(in the rows, 128 means zero)
A state moves one step at a time under one of 6 hidden systems, and each row is a state written as 20 numbers. Each run below is a few steps of one system.
X, seq 1, 9 rows:
[[147 116 124 195  82 141  77 127 111 146 111 136  73 154 151 113 173 139
  137 112]
 [181 146  81  96  98  91 148 147 142  90 160 126 105 168 161 158 144  95
  128 105]
 [138 137  98  50 100 112 132 131 135 168 121 140 160 147  80 131 133 185
  124 149]
 [ 72  91 128  99 138 121  77 108 137 154 144 141 126 135 146  64 169 129
  174 138]
 [130 129 163 156 106  94 141 150 125 144 117 170  81 160 181 126 122  90
  143 188]
 [149 182 108 110 158 170 102 135 139 132 135 143  74 189 125 169 114 144
   94 143]
 [120 151 127  36 191 124 168 115 129 107 117 120 130 110 132 130 168 137
  135 135]
 [ 82  90 163 102 135 125 138  98 110 185 110 160 122  89 130 130  71 138
  155 143]
 [ 73 116 150 181 175 141  87 146 115 129 158 117 108 127 160 135 112  87
   83 170]]
A, seq 2:
[[ 89 134 117  87 177 160 142 180 101 120  96 150 165 116  90  98 129 100
  100 156]
 [107 131 141 140 180 191 138 106 103 107  75 144  79 110 156 116 143 114
  158 100]
 [107 143 157 147 161 120 153  99 140 124 146 127  90 128 178 189  58 108
  127 163]
 [117 139 183 117 182 131 123 139 132 151 143 112 169  96  78 136  87 147
   74 150]
 [151 104 156 119 155 140 141 124 101 111 115 109 134  59 111 114 138 119
  127  43]
 [136 111  97 165  86 130 163 114 105 122 118 131 112 107 147 190  60 111
  131  91]
 [118 154 112 181 123 152 102 111 140 135 141  86 153 137  91 172 105 180
   81 144]
 [171 124 181 159 114  92 117 102 148 122 143  80 145 102 114 104 180 163
  140  93]
 [162  87 110 124  48  75 130 135 137 134 159 141 151 127 130 118  96 102
  160  81]]
T, seq 3:
[[125 117 180 185 144  97 164 125 128  95 133  82 177  70 129 123 125 107
  117 127]
 [153 128 167 200 124 176  90 144 125 136 110 145 125 132  91 102  88 122
  121  85]
 [185 164 105 131 132 154 158 117 143  67 111 106 139 133 110 136 147 132
  144  61]
 [124 125 104 158  70 120 141 113 139 134 101 106 200 122  78 116 136 182
  148 136]
 [123 109 122 184 111 113  71 126 152 100 178  95 150 139 137  83 168 106
  140 102]
 [161 146 177 184 109 107 169 147 143  93  95 146 138 142 144  93 137  92
  168 145]
 [154 150  95 132  95 169  99 127 161 125 121 170 123 198 103 106  96 134
  175 103]
 [121 157  83  86 134 109 162 106 173  74 145 103 175 153 133 121 154 130
  172 141]
 [ 66 102 143 153 110 106 110 109 155 152 138 133 178 133 126  88 107 133
  172 179]]
Z, seq 4:
[[144  79 149 118 127 108 139 142  80 141 134 116 127  54 122 141 115 108
   93  63]
 [187 124 142 178 113 147 102 148 102 124 131 129  75 127 134 148 120 107
   95  61]
 [190 176 111 154  99 137 125 128 142 122 130 110 109 170 106 179 127 172
   93 122]
 [151 134 118 111  90  82 132 110 141 144 150  81 171 119  95 152 154 191
  104 135]
 [129  74 130 135  82  65  95 138 118 145 172  99 156  96 128 102 169 121
  117 105]
 [131 109 126 192  98 121  63 164 119 128 153 129 103 159 147  91 167  94
  110 127]
 [129 171 109 155 123 147  87 130 155 127 125 128 104 203 133 117 176 156
  128 179]
 [ 97 142 115  86 115  92 134 103 159 150 131 124 153 156 129 116 167 172
  159 200]
 [ 58  75 124  91 123  91 118 133 112 159 139 142 151 104 146  89 144 106
  149 165]]
A, seq 5:
[[177 174 167  97 180 133 149 162 122 112 103 121 131 130  92 121 174 142
   81 139]
 [147 113 138  67 122 131 157  85 121 149  98 157  99 106 135 132 109 149
  186  77]
 [ 71 105  73 109 124 113 140 121 100 141 151 110 120 106 157 192  98 122
   91 156]
 [131 130 171 177 141 149  93 150  92 166 100 115 113 111 102 125 166 165
   64 156]
 [204 136 167 112 135 116 110 115 144 124 155 127  74 138 144 132 137 126
  140  59]
 [158 136  93  76  84  83 188 136 129 131 129 135 155 129 116 179  85 136
  120 139]
 [ 83 109  86 112 119 162  93 113 100 165 103 113 148 110  84 120 166 190
  112 127]
 [142 109 140 168 111 101 109 115 108 121 135 104  68 118 186 132 201 117
  127 114]
 [177 141 148 129  81  90 117 159 144 166 150 166 107 180 126 144  86 121
  115 158]]
Z, seq 6 (9 x 20):
[[151 102  98 166  91 115 105 126 123  99 164 120  86 141 181 136 132  80
  143  74]
 [136 169 134 202 119 139 118 150 135 127 121 115 122 168 119 163 121 142
   77 190]
 [132 154 144  78 159 118 101  97 162 146 152 100 146 139  94 115 171 190
  125 140]
 [139  87 125  91  68  56 149 142 126 136 138 144 159 119 140  87 159 104
  169 125]
 [ 69  86  92 185 105 163  72 150  98 144 127 144 125 133 133 106 113  98
  119 130]
 [114 175 126 145 186 160 119 120 135  90 118 110  81 160 165 135 188 124
  119 163]
 [141 152 181 101 118  92 156 100 160 167 110 154 126 151 127 129 109 169
  168 189]
 [ 84  95  88  45 134 121 119 148 117 152 153 151 163 117 108 116  92 108
  126 124]
 [106 103 124 150 142 155 147 156  69 108  71 137 111  85 147 104 178  90
  122 108]]
J, seq 7, 9 rows:
[[116 117 107 185  97 151 109 165 109 137 125 167 103 159 143 141  68  79
  116 137]
 [173 196 132 154 133 160 109 133 160 119 117 130 108 195 102 141 137 164
  112 152]
 [132 130 142 112 113  94 115  76 182 128 153 100 167 138 120  93 163 172
  183 126]
 [ 76  85  90  99 121  88 125 148 131 112 174 127 176 116 146 105 113  68
  135 138]
 [101 141 119 143 143 169 135 185  98 128  80 180 125 154 120 109 108  85
  113 172]
 [144 173 158 159 157 173 117  87 159 121 105 145  75 175 147 134 119 149
  166 134]
 [135 153 146 101 143  80 154  83 184 111 179  86 160 130 132 158 109 154
  144 146]
 [ 78 104 114  78 156 127 138 144 118 125 131 119 202  84  88  93 122 116
  117 131]
 [103 113 133 164 154 169 144 154  90  96  84 155 112 108 153 101 129  64
  143 111]]
D, seq 8, 9 rows:
[[196 172 194 166 146 143 138 136 160 103 114 137 134 150  99 103 108 123
  142 104]
 [167 141 125  96 119 140 154 123 152 101 106 130 187 124  71  89 125 143
  168  73]
 [ 95 101  95 154  91 127 123  92 152 104 136 101 196 112 112  97 124 140
  181  99]
 [117 129 137 220 121 131  88 118 163  93 160  99 144 149 145 103 131 104
  146 124]
 [194 168 181 182 125 130 124 151 156  99 115 135 128 166 111  89 148 114
  140 121]
 [175 145 142  92 111 127 144 132 159 119 105 158 168 151  84  73 129 136
  184  99]
 [ 88 110  80 122 103 133 131 114 152  99 127 126 199 131 111  80 134 122
  189 119]
 [ 84 124 127 209 123 139 100 106 152  99 131 108 143 145 153  95 151 115
  166 151]
 [164 165 188 178 154 129 127 137 163  92 124 137 110 167 144  91 147  98
  153 141]]
D, seq 9:
[[131 111 114  89 126 152 162 171  89 134  85 176 143 106  97 119  81  93
  125  99]
 [ 81 123  55 118 117 178 122  77 116 132 104 125 116 129 130 160 115 168
  154 108]
 [113 144 123 152 144  95 133  88 152 100 171  68 113 131 179 175 157 138
  117 157]
 [154 137 220 152 152  88 131 158 128 149 142 119 137 111 115 128 120 123
   76 170]
 [158 105 145  85 142 156 116 167  92 151 107 168 122 106  84  97 108 111
  115  65]
 [120 106  48 114  74 143 154 103 108 120 102 133 126 123 135 163 106 138
  161  84]
 [ 96 148  98 155 119 116 106  86 162 128 173  85 131 157 148 176 121 165
  119 170]
 [152 142 187 149 156  93 105 163 127 126 154  97 128 125 126 113 187 122
   68 161]
 [171  98 181 103 105 109 133 169  95 170 100 179 116 108 108  90 114 110
  132  99]]
T, seq 10, 9 rows:
[[161 123 186 105 159  81 117 129 146 128 189  90 148  96 114 130 123 126
   92 101]
 [134  98 165 128 137 141 140 173  85 140  88 154 156  79  88  86 114  99
  112  98]
 [115 124  70 161 132 194 118 126  93  97  94 124 103 119 132 147 127 117
  121  69]
 [142 163 119 178 108 121 165  94 135 109 107  76 134 124 129 186 151 184
  111 154]
 [168 119 173 150  92  87  72 127 149 169 163 109 142 135  94 102 155 170
  113 120]
 [171 108 146 117 110  93 137 178 114 102 130 140 140 117 129  71 169  69
  137  83]
 [114 129  77 158  89 170 143 156 100 115  63 170 128 154 124 111 130 109
  149 139]
 [119 162  74 144 117 144 110  89 157 104 137 105 100 183 158 157 160 159
  151 147]
 [143 137 174 116 104  52 144 107 170 147 155 116 149 142 137 121 143 156
  153 184]]
J, seq 11 (9 x 20):
[[ 83 121 103 147 148 184 116 173  85 120  76 165 120 134 126  86 150  90
  121 144]
 [148 156 175 187 131 137 129 104 147 126 115 144  64 164 175 146 113 122
  155 150]
 [150 159 145  88 140  98 127  98 179 139 179 107 148 149 105 163  84 169
  122 140]
 [104 119 105  65 155 127 138 138 128 106 124 112 193 100  92  81 174 127
  136 114]
 [ 81  85 123 163 118 135 153 137  91 114  90 152 118  95 172 109 122  70
  163 127]
 [134 157 144 176 141 156 127 136 125 135 131 142  84 155 140 187  56 118
   91 153]
 [176 181 166 114 161 141 122 108 162 125 124 101 138 144  79 128 150 191
  115 124]
 [120  88 129 103 112  87 138  94 142 112 147 100 174  83 130  93 152 127
  181  80]
 [ 89  89  85 146 107 118 148 171  89 115 133 136 153 102 139 143  85  63
  103 131]]
X, seq 12, 9 rows:
[[ 78 119 114 197 120 106 148 117 117 102 136  81 134 110 174 168 139 112
  107 181]
 [185 150 166 167 110 110 122  95 136 141 137  89  97 125 123 174 140 185
  103 111]
 [173 103 133  75 137 104 109 149 116 123 170 115 128  99 111 112 144 109
  106  49]
 [106  82  92 108  77 115 141 169  77 155  92 152 160 100 105 108 138 118
  116 132]
 [ 74 110  66 180  83 138  91 102 127 131 133 112 119 153 158 134 150 140
  148 150]
 [175 156 147 143  98  62 142 112 165 111 160 100 110 161 166 151 166 140
  137 156]
 [195 137 150  65 118 117  96 141 138 172 145 155 106 155  90 116 127 159
  120  92]
 [ 90  99  91  58 144 135 111 169 104 132 127 165 136 134 126  76 156  87
  136 125]
 [ 73 125 100 142  98 131 152 117 114 149  81 158 114 150 164 139 125 134
  159 203]]

Name the system that made each run.
seq 13, 2 rows:
[[122 145 109  90 177 140 114 123 111 135 157 110  73 131 150 191 126 135
   69 128]
 [167 141 188 113 136 108 163 129  99 164  89 124 107  95 111 162 145 177
   88 147]]

A
seq 14, 2 rows:
[[184  97 107 132  52  95 150 122 106 133 114 123 128 103 123 141 138 136
  141  57]
 [122  95  63 119  66  99  92 148 133 138 176 118 174 142 106 124 116 121
  113 107]]

X
seq 15:
[[117 118 114 196  72 100 133 153 118 123 122 144 111 159 173 132 132  88
  131 177]
 [127 155 131 132 125 149  66 135 156 171 149 152 110 195 103 131 100 157
  110 168]]

J
seq 16, 2 rows:
[[158 140 108  63 106  75 147 136 139 129 146 149  89 170 171 138 167 116
  145 153]
 [ 87  98 116 134  88 128 116 146  86 193  91 155 134 122 106 130 116 153
  105 182]]

Z
seq 17:
[[ 77 130 106 133 144 180 124  93 102 149  72 110 133  99 103 142 147 195
  124 143]
 [121 109 145 124 154  92 123  85 140 109 179  90  91 102 190 149 149 112
  142  98]]

D
seq 18 (2 x 20):
[[ 89 143 109 154 174 149 163 102 105  89 117  83 114  92 161 189 130 127
   97 140]
 [143 135 194 169 127 124 112  99 126 180 124 110 114 110 106 164 103 190
   95 149]]

T
seq 19, 2 rows:
[[106 113 130 155  97 104  92 163 115 159 136 159  93 169 164 109 150  99
  119 192]
 [137 151 129  92 143 142 115 171 118 145 106 185  73 188 147 108 152 102
  123 170]]

D
seq 20:
[[146 147  92  82 150 177  92 112 135 130 141 153  68 170 136 148 110 135
  138  78]
 [141 155 123 109 114  81 194 108 135 106 105  95 137 123 146 157 183 160
  134 175]]

J
seq 21 (2 x 20):
[[114 106 138 131 130 141 173 164  99 116  83 172 151 102 120 101  86  70
  146 122]
 [ 93 142  87 135 148 205 119  84 131 121  93 143 110 143 125 140  96 150
  168 106]]

D
seq 22, 2 rows:
[[ 82 176 114 108 187 160 164 120 151  89 104 133 146 152 134 133 120 122
  145 192]
 [ 68 117 188 125 191 139 133  92 133 136 112 133 131  96 143  96 123 128
  165 161]]

A
seq 23 (2 x 20):
[[ 92 119 106 123 128 182 104 140 127 142 112 186 130 155 111 102  60 102
  164 117]
 [108 162  61 138 143 172 141 108 131  73  96 109 112 153 149 142 178 133
  147 130]]

D
seq 24 (2 x 20):
[[130 116 138  76 113 128  99 111 156 157 121 156 158 143  88  62 136 157
  187 108]
 [100 116  64 111 123 113 151 130 132  72 151 127 126 139 186 131 134  62
  161 121]]

J
seq 25:
[[178 142 162  69 103 101 160 125 140 163 105 183 107 152 125 127 100 142
  170 135]
 [ 79 130 100  79 173 164  74 150 141 145 161 160 128 168 116 104  93 104
  120 144]]

X
seq 26 (2 x 20):
[[165 128 105 171 109 168 116 174 100 109 115 137 127 131  98 134  98  94
   90  69]
 [149 170  99 149 134 165 150 122 121  90  74  96 140 131 101 136 193 170
  118 124]]

T
seq 27 (2 x 20):
[[111 136 147 157 133 104 159 104 158 104 150 140 106 149 190 157  72  83
  165 156]
 [117 173 131  96 172 150 138 133 154 133 135 130 163 146  81 155  70 151
   97 169]]

J
seq 28:
[[122 143 206 165 196 166 134 129 114 131  98 120 127  90 104 129 104 137
   95 135]
 [170 122 147 127 136 160 123  99 117 135 119 122 107  95 105 150  93 152
  132  39]]

T
seq 29, 2 rows:
[[138 151 148 180 135 178  55 147 134 151 124 145  94 180 104 106 133 146
  105 137]
 [186 172 155  94 156  94 159 117 172  79 153 109 122 152 148 128 161 119
  150 117]]

A
seq 30, 2 rows:
[[122 143 110  86 148 117  97 115 163 105 155 116 124 165 145  82 207 131
  164 133]
 [158 124 164  87  95  88 160 129 136 165 103 187 106 150 143 113 108 123
  177 154]]

X
seq 31, 2 rows:
[[113 106 132 194 143 159 110 142  75 126 111 108  86  90 153 154 145 109
   78 108]
 [195 149 161 126 119 123 142 108 130 146 126 143  58 143 147 183  93 144
  126 100]]

D
seq 32:
[[108 108 106 103 164 154 108 196  84 123 135 147 128 114 114 114 118  70
   74 108]
 [ 81 127  79 152 115 153 172 122  87 117  61 117 133 105 137 157 157 147
  125 165]]

X
